Each row is where one point has got to under a steady rotation. How many steps took it there?
The counts run from 0 to 128.
[-36   5 -42  -2 -20  14  12  29 -13  -7 -28  23 -28  11 -13  -4   2  -4
 -20  20   9   8   6  -3 -20 -23   7 -11 -17  20 -17  30   5  31 -16  14
 -14   8 -24  62  -2  -8   9  33  -8  24 -26  28  23  11  -4  56  16 -50
 -21]
120
[ -7   0 -37  23   3 -62  -6   3  22 -31  -7 -26   6 -15  18 -12 -19 -13
   6  42 -30  15   0  15 -20  10  13   9  20  -7  -8 -19 -61 -12  -1  45
  -4  10  -1  19  -2   2 -12  38 -42 -11 -12 -24  47 -34  22  -3  -3  -4
  19]
48
[ -3  32 -17  13 -39   3  36 -13  25   6  17 -48   0 -18  -8 -65  35   5
  -5 -26 -19 -27  -8 -17  11  -4  54   0 -39  13  13  31 -34 -25  29   5
  -5 -19   8   1  -3  27  14  -1   7  27 -17  13   4 -13  54  -5  -2   0
 -24]
82
[-20  37 -45 -15  -8 -27 -11  43 -16  12  33  -8  -7 -16 -11 -27 -18   2
  -7  15  25  11  -3 -12  -7  10  -9  -1  -1 -33   4  16 -12 -12 -32  26
  26  29  -7 -81  30  10 -32  -8  29 -12  -2   3  41  -1   6   5  12 -41
 -22]
101
[-13 -26 -25 -30 -11   5  21  49 -17  -2 -35   4  -2  14  14 -21   2   0
  14  24 -15  26  17  17   5 -11   2 -48  -9  18  -2  -5  23   6 -20  -4
 -28 -16   1  21  31 -19 -10  39   4 -22 -18   0  17 -44  32  64   4 -50
  -7]
24
[ 16   7   5   1   8   3 -25   6 -22  19  19 -29 -14 -26 -43  -3 -20  -8
 -25   4 -19  34  22  46  14  -4   5 -15   5  28   8 -29  -8  -6 -35 -34
 -10  49 -34  14  -9   5  18  -9  52 -55   6 -15 -27   0  24  34 -11  19
   6]
62
[-19  -7 -14  56  22  28  36  22  19  14   9 -13 -20  20 -11   0  -6  21
  46   3   3 -47 -13  16  32  17  51 -13   5  18 -16  18 -38   4  -6  29
 -22   1   8  32  43  21  13  13   9 -16 -33  16  28 -18 -13  43  -6  -3
 -28]
78
[-46  45 -22 -18  -1  -3  22  21 -19  -6 -49 -16 -27 -30 -29 -33   4 -25
 -42   6 -14 -25 -14 -60 -30 -11   7   5 -12  18  36  17 -22  10   8  -2
  25   2 -13  26 -31  13  -9  28  35  28  -5  -9 -27   7  21  18   1  -2
   8]
125
[-10  -8 -26  40  15  27  34  24  -4   6  21 -11  -9  -8  -7  -2  10  34
  21  22  12 -77 -22 -20  30  -5  41 -13  15  11   1  20 -41   6 -12  33
  -9  -2   2  12  39  19  10  12  31  -7 -39  23  37  -1 -19  38  -5  -2
 -35]
77
[-54  27  -7  26  -3  -1   4  11   2   4 -56  18 -37  12 -17 -26  -8  -4
  -2   7 -19  15  -6   8 -26  12  15 -25 -19  33  -5  -7  22   8 -12 -31
 -41  12 -10  72  -9  -7  -1  30  -8 -12 -11   1 -25  10  13  47   4 -18
   5]
122
[-28  45 -29 -38  19 -17 -14  23   0  28 -44  24 -10 -34 -27 -36  19  -4
 -25  16  -5  16 -14 -43 -16  29  25 -20 -47  16  30  -6  -1  14 -25  10
 -17 -20 -20 -16  18  21 -19  33  43  24  14 -22 -12  -6  23  -2   7   5
   1]
32
[-58  49  -7 -32  37 -15   8  20  10  13 -59   0 -37  -7 -15 -27 -11 -19
  18   3  -6  10  -7  -9 -29   8  29 -16 -19  33   8 -15 -12   1  15  -8
 -13 -19   5  16  12  14 -23  33  20   1  13  -3 -28 -37  38  21   4 -18
   9]
30
[-46  56 -10 -10  14 -42 -27   8  24  41   8 -39  -2 -16  -4 -28 -30   5
  -4 -13   3  25   8  32 -22  69  20 -17   1   0  11 -24  11 -27   7  -7
  -2  15   0 -45  -5  -7 -32  -5  -3 -35  18  -4   5 -26  14  11   2 -10
  13]
98
[ 18  11 -43  52   2   2 -17  18   6 -11   9 -26 -24 -30   1 -47  -7  15
 -35  13  -8   5  20  10 -16  -2 -15  31   6 -18 -27  35 -23  32 -22  16
  11  33 -26  19 -28  12  10  35 -52  -2 -29  20  52  34 -20  19  18  -3
 -18]
52
[-14  21 -41  48  -7 -18  -1   9  19  13  16  -9 -13  -8  13 -29 -36  33
   6  16 -16  33   2  15  10  12 -38 -13 -20  -3  -1 -16  18   6 -55 -42
  -7   0   1 -27  21  -7  -8 -45  25 -46 -24 -11  -7  42  24  13  13  -7
 -28]
105
[ -7  11 -31  58  12   6 -14   9  13 -20  -4 -36 -48  -2  -7 -37 -17   6
 -14   9 -14  -4  39  21 -35  -5 -11  22  17 -12 -38  27 -14  29 -14   8
  11  55  -3  27 -24  13  16  21 -51  -9 -19  30  28  25 -13  27  12 -19
 -14]
53
[ -9  -4  -4 -47  -5  12  -7   9 -23 -20  36  15 -46   4 -20 -20 -14 -45
  16  11  -2  29  20  29 -37  -3  23  21  25   7   3  -5 -52  -6 -21 -10
 -13  26  20  17  40 -31   7   7  41  -1   3  13   7 -19  30  55 -24   5
 -37]
66
[ 29  17 -13  56 -20   3   7   7   2  10 -14 -42  18 -19  14 -27  48  33
 -31  13  16  31  -3  24   6   8  33 -25 -47  10  37  56  -5   6  24  -8
  -4  19 -37 -12  14  13  -3  -5  -7  -3  -5 -21 -27   5  26  -1 -12  -3
  34]
87
[-18  11 -36  58   4 -19 -14  23  16   5   9   6 -25   8  13 -11 -43  18
  27   7   3  38   5  17   7  19 -22 -16 -13 -19 -15 -18  23  -3 -65 -22
 -19  23  -3 -31  47  -9 -12 -21  21 -52  -4 -12   3  25  15  12   9 -16
  -8]
104
[  6 -10   9   1  13  23 -25  29 -23   1  19 -26 -26  -1 -51   3 -15 -33
  12   9 -11  16  44   0   2 -15  15 -19  19  -4   2  -6 -28  -5 -24   1
  11  85 -26  16  27  13  -7  24  28 -43   7 -14  -7 -13   3  49   5 -19
  15]
60
[ 18  19 -14  48 -18  -3  16   2 -13   8 -11 -63   8 -20  27 -10  36  26
 -30  19  25  16   3  29   4  -6   1 -11 -34   9  37  74 -20  13  29 -11
   7  12 -34 -10 -10  16   2 -11   6   0  -3 -12 -37   1  25  10 -10 -14
  34]
88
[ 27  11  -2  56 -17  -2  -2   8  19   7  -6 -21   6  -1   9 -28  42  19
  -3  13   0  42  10  13   9  30  48 -41 -53   6  18  42  -7  -4  17 -12
 -23  26 -36   7  38   3 -12  19 -13   2  -2 -27 -32 -10  22   3  -4  -1
  36]
86
[-21   0   1  28 -24 -18 -12   8  37 -20   5 -13  -6  35  23   8 -18  -8
  29  26 -10  10  30 -55  -8  16  43 -15  -8 -16  48  -9 -37   7 -29   6
  -4  19  36  40  13 -35 -15  10   7  14 -14  -4  44  -3 -11  21   2   1
  27]
42
[-47  53 -18 -38  32 -22 -10  15  17  25 -57   8 -25 -21 -34 -34  -5  -5
   1   6 -14   8  -7 -19 -18  31  24 -29 -37  33  17 -19  -8  -1  -5   5
 -30 -24  -6  -8  20  13 -28  38  27  13  24 -19 -30 -20  36  13   5  -7
   8]
31
[-17 -13 -12  11  26 -12  30 -17 -18  -2  -8  16  19 -26 -12 -24  13  17
   5  31 -24 -37 -41 -11 -11  27  16 -49  27  37  42 -36 -23 -20 -10  17
 -25  -5   5 -15  57  -6 -17  -5  20 -17 -17 -15 -10  -1  39  35 -13  21
 -23]
74
[ -9  19  -9  20  36  -3 -31  25  -7  -2 -41   6 -35  -2 -30   0  -6 -12
  11  30   3   0   4 -30   5  47  28 -14 -21  11  30   8 -30  10 -47  18
  -8  21 -22  27  26  -3   1  39  46  -5   7 -39 -20 -12  -6   3 -14  20
  50]
128
[-31  20 -30  10 -25 -32  11 -20   3  -5 -23 -30 -12   8  12 -21  -9  18
 -11  27 -18 -12  -4 -41 -12  26   4  -4 -40   8  48  10 -33  17 -45   5
  22 -28  24   9 -38 -17  11 -34  50  38 -11  17  12  16  11   8  -8   6
  -6]
39
[  0   5  -9  15   1  -5 -10 -16  -3 -18 -22 -33 -10 -30 -35 -77 -20 -10
 -20  -8 -64   5  36  -8 -30  18 -20 -29  18  14   2 -30   3 -12 -16 -21
  19  50  -6  -4 -29  -9  -2  13 -34 -25   6  -2 -24  19  31  20  29  12
   6]
56
[-25 -38 -37 -41 -16  -1  32  37 -28 -18 -24  -8   9  14  20 -16  -1  -8
   8  26 -13  13  16  15  -7 -31 -11 -27  -3  15 -11   6  -7   4  -5  16
  -5 -14  -2  15  23 -16   1  18   5 -17 -14   7  13 -54  46  68  10 -71
 -18]
23
[-16   5  -8  49  23  11  23  -2  28  22   3 -15 -17  14  -7 -16  -2  32
  41  -3 -17 -33  -6  29  34  26  55 -25 -20  32 -21   3 -17  -9  -4  14
 -38  -7  13  39  34  17  20  -2   2 -19 -12  17   4 -23   3  33  -7  11
 -16]
79
[ -4  32 -22  31 -25   0  36 -20  32  24  20 -41   5 -15  -9 -65  17  30
   0 -26 -28 -27 -10  14  33  19  54 -10 -49  25  10   0 -21 -19  21 -10
 -18 -32   8  23  -6  10  17  -5   6   7 -15  14  -9  -7  42   6  -4  19
 -21]
81
[-35  43 -27 -12  -3  30  23  47   7  30 -21 -15 -20 -22   2 -21   3  22
 -45  -2  10   5  -2   2   4 -30   6  -7 -27  35  20   6  29  40   6 -33
 -14 -39 -20  29 -10  14  -7  29  21  -7 -31  15   6   8  -1  67  19 -30
 -23]
27
[-32 -34 -45 -34   6 -40   3  -6  22   0 -23  -1  23  -2  -6 -11  -5   4
   1  40 -51  29  -8  33 -21  -5  -2 -25 -27  52 -15 -25  -1   6  -6  39
 -28   1 -20  35  15  -7   6  17   2 -15   3 -11   5 -42  44  28  13 -24
 -10]
116
[ 21 -12 -39  32   5 -37 -19   6   5 -22   2   1  12 -43  10 -57  -6  16
 -31  28 -40  26  14  11 -16  31   4   7   0 -10   3 -13 -23   9 -35  20
 -22  12 -39   4   5  -5  13  46 -50  -5 -16 -25  48  -2   9  -1   2  33
  12]
50
[  6  20 -36  49 -10  -6   5  39 -25  22  47  -8   6 -42   2 -27 -17  25
 -15   7  20   3 -22  -9  20  31  -4 -13  14 -39  23   1   2 -10 -35 -11
  16  11 -28 -55  36 -18 -11   5  24 -37 -30 -23  20  21  -2  17  -5   7
  -8]
8
[-24  13 -27   6 -46 -29   8   4   7 -19   6 -36 -25  24  26 -19  -8   4
   2  29  -9 -22   5 -61 -15  16  13   6 -14  -3  42  14 -45   9 -45  18
  32 -10  39  12 -22 -32  -1 -22  37  44 -16  12  32   7   3  11  -4   1
  -4]
40
[  8  -4 -38  23   8 -55 -23   6  10 -19  -7  -5  11 -28  14 -43 -14  -2
  -3  32 -34  32   5  18 -10  30   4  -3   4  -9  -2 -25 -46 -11 -27  36
 -16  -1 -16  12   6  -9   4  58 -45  -5  -8 -27  39 -19  20  -6  -4  20
  13]
49
[  4 -10 -35  19   2  19  34   8 -20   9  16  -8   9 -34  -8 -15  20  41
  -4  27   4 -64 -32 -28  25  10  30 -28  11  20  12  17 -34  12  -9  42
  -7 -13  -3  -4  44  20   3   0  36   4 -42   6  29   6  -3  45 -14  16
 -36]
76
[-23  11 -47  43   3 -26 -19  42   2   7  16   6 -31  10   3   7 -39  11
  36  25  12  32   1  11   4  25  -9  -9  -3 -33 -15  -4   2  -3 -54   2
  -9  33   2 -40  53   3 -28   4   7 -41   0 -10  26   2  11  15  12 -38
 -10]
103
[-18  18 -20  55  21  -1  18  26  25   1  30 -31 -46   8  15  -8 -50  18
  38 -13  13   0   3  30   8   7 -15  33  12 -23 -16  16 -15 -11 -11 -17
   6   1  21 -23  21  -4   2  -4  11 -63 -25  -5   2  -7  17  17   1 -12
 -18]
11
[ 13  -3  -9 -23   8  23 -17  -9 -12   3  20  42 -14 -19 -16 -28   8  -4
  -8   2   4  36  13  20 -32  34  30  -3  10  19  33 -16  -5   9 -24 -37
 -48  33   9  15  51 -32 -13   1  19  14 -14  -8  -2  29  15  48 -23  31
 -42]
68
[-44   2  -3  13  28   3  16 -20   0 -11 -10  -5 -17   1  -6  15   1  -7
  27  27   2 -27 -23  14 -45   6  28 -17  44  32  18   0 -34  -5  27  10
  -5  29  31  13  48  10 -36 -18  12 -15  -4  15 -13  14  28  40 -17 -12
 -36]
72
[-25  50 -25 -22   1 -52 -24   5   4  43  12 -28   5 -26 -11 -40 -26  10
 -30 -19   1  27  -8  13 -19  56  10  -7  -6  -6  18 -35  12 -23  -6  -5
  16   6 -16 -73  -3   0 -28  -9  10 -19  16  -3  12  -3  17   1   2  -2
  -5]
99
